Each row of R is roughly a mix of the hidden directions of one of 3 groups.
R:
-24 -30 39 12 -9 27 13 -40 -5 -24
54 0 -25 -32 32 -5 -20 -14 -15 4
22 21 -9 52 -7 -5 -9 8 26 42
-2 2 39 -11 -20 0 -8 58 10 -29
-1 -30 -12 -23 10 66 -9 -10 9 14
-17 -5 -14 -69 10 2 8 0 -7 -30
12 -1 11 65 -25 -3 -30 -18 4 2
9 39 -32 -14 0 -26 -22 -18 25 -38
8 40 -18 14 24 -47 -16 -8 0 -33
20 -26 47 30 2 -14 15 -6 -38 17
6 11 34 6 -12 -63 21 1 -12 -20
-2 -31 2 18 6 24 21 30 42 -38
0 -8 -25 18 31 0 7 49 43 14
-2 -41 28 35 -11 30 26 -17 10 -26
11 -18 35 46 11 20 20 7 -13 37
18 20 10 -6 31 -7 11 55 -14 34
33 40 4 -2 22 -12 -38 -1 11 -38
-21 -48 -1 -22 0 17 38 -9 3 36
31 13 -54 3 -1 -7 -8 15 -43 -12
-4 -38 31 35 -18 27 30 -20 5 -19
-42 3 39 49 -18 9 -1 -5 14 0
18 37 -34 29 -13 -31 -19 -18 -6 -28
22 15 -4 9 11 30 30 -58 -15 7
5 -28 11 -48 20 24 12 38 -16 22
-10 20 -29 -59 16 -1 8 33 12 1
-16 -9 44 36 20 47 6 1 5 12
-26 -23 2 -46 8 4 5 -17 -32 -41
36 25 -54 -3 -4 -20 -12 -9 -15 -27
7 -11 8 -22 22 12 38 29 -9 53
-38 -38 5 0 -21 11 39 9 -6 36
5 38 -13 34 5 -56 0 12 -13 10
-34 -33 43 26 -1 20 -1 32 15 0
-19 39 19 47 -6 -25 -21 3 8 -27
18 -20 41 50 -3 17 10 8 -6 33
-25 -20 10 15 34 4 -7 39 6 48
31 41 -1 -13 -25 -4 -8 -43 -30 -14
-1 -18 -25 18 16 41 -3 -54 7 16
2 -15 28 -6 -29 10 13 -50 -41 -5
23 -2 22 62 -16 -21 -3 -6 -8 28
-21 -2 -27 -29 -16 -9 -4 -48 13 -40
34 -13 -35 -26 -2 27 -3 27 -41 8
24 38 1 -18 -25 1 -2 -47 -32 -12
7 42 14 8 34 -37 -30 8 5 -29
-17 -23 17 37 31 33 20 20 25 21
5 33 -30 41 -30 -18 -13 -18 0 -31
-16 0 -9 -67 22 -7 22 13 -15 -16
11 27 24 39 -20 -44 -7 30 7 -8
31 48 -32 -2 16 12 1 -14 27 -29
12 42 -5 35 -5 -33 -20 40 11 6
12 47 -29 5 14 -28 -26 27 28 6
-14 -4 40 41 17 44 14 5 13 17
21 18 -2 61 -11 0 -16 1 24 31
-54 -22 29 10 -18 17 31 13 16 11
-8 -42 0 -7 -12 49 -11 -43 0 -5
-25 -28 13 -39 0 -3 8 -16 -38 -40
-1 42 2 -3 0 -41 -10 46 1 -27
-22 -7 -17 32 -51 20 18 24 -26 7
-1 17 2 13 29 5 -15 48 0 51
23 35 -8 17 10 33 21 -29 30 -31
-21 -53 7 22 1 9 21 12 35 -28
-10 14 21 8 16 4 -21 36 -18 57
-43 -8 46 24 -27 12 12 7 22 14
22 30 -43 -29 -6 -42 -16 2 -13 10
20 35 -20 -31 -27 -33 -23 -18 -21 -18
28 4 -49 1 19 -15 3 42 29 -1
-6 -41 -5 -8 -11 50 -7 -43 9 4
9 40 -14 23 24 -37 -21 -14 1 -37
-24 15 -20 49 -27 3 3 27 -33 -14
26 39 -5 14 20 -39 -33 -17 6 -25
31 24 -41 -11 10 -21 -8 44 4 21
12 -11 28 29 28 25 17 27 -19 42
-14 -20 -30 -19 -12 47 -21 -34 22 -11
-37 -32 18 0 -28 29 31 18 0 27
29 24 -28 -25 4 0 13 -43 -35 18
-31 -7 -17 -11 -15 1 -13 -40 1 -55
14 13 14 -13 -17 0 -5 -43 -57 18
23 18 -2 7 8 47 31 -34 14 -29
37 -11 -51 -22 -7 -21 8 -19 -22 22
18 -28 -23 -28 -18 38 12 28 -29 21
-35 -20 43 6 -13 20 6 -44 -6 -18
22 24 -41 -10 15 -25 -12 45 9 21
18 40 3 5 36 -39 -28 3 -1 -29
1 30 8 16 17 0 -19 46 -3 50
-10 39 4 4 32 -45 -11 24 1 -33
13 15 4 8 26 13 6 59 -4 40
3 -9 2 17 1 31 22 3 44 -52
17 4 50 31 -17 -42 9 14 -9 -15
11 2 -40 16 1 16 -8 -51 27 28
21 19 -39 -8 15 -23 -11 50 16 18
2 14 -6 -44 27 -7 33 38 -1 29
-12 -20 50 -26 17 14 5 -16 41 16
27 24 11 30 12 -8 -11 52 -1 31
38 16 11 -27 44 -29 -27 -16 12 -2
22 7 -17 -12 -31 -13 8 -42 0 -50
11 -20 11 -50 51 0 6 18 -7 16
-24 21 56 6 26 -6 -16 24 21 -16
41 11 -52 -6 -11 2 -13 12 -36 -10
-17 -29 -26 -34 14 49 5 -28 -3 6

One row of each group comes first, with its name. Which group is each row after those in?
23 27 7 25 18 -12 -9 55 -9 30 -> <119>
-32 -21 46 -6 39 -2 12 -15 25 17 -> <37>
23 47 -37 -28 -2 -28 -20 8 6 -15 -> <94>

-23 12 43 24 9 44 -1 -13 24 -23 -> <94>
15 24 13 -16 -13 -3 -11 -30 -56 27 -> <94>
14 -40 -23 -11 -30 25 20 -20 -11 39 -> <37>
8 -29 22 -45 20 22 6 31 -12 31 -> <37>
23 -22 -30 -27 -15 36 9 27 -35 16 -> <37>
-22 -17 -19 32 -31 -5 22 17 -38 32 -> <37>
19 49 -25 -24 -14 -34 -31 0 -4 -11 -> <94>
20 32 -38 -31 -16 -40 -20 -1 -1 -17 -> <94>
-9 -1 5 23 33 10 -3 48 12 47 -> <94>
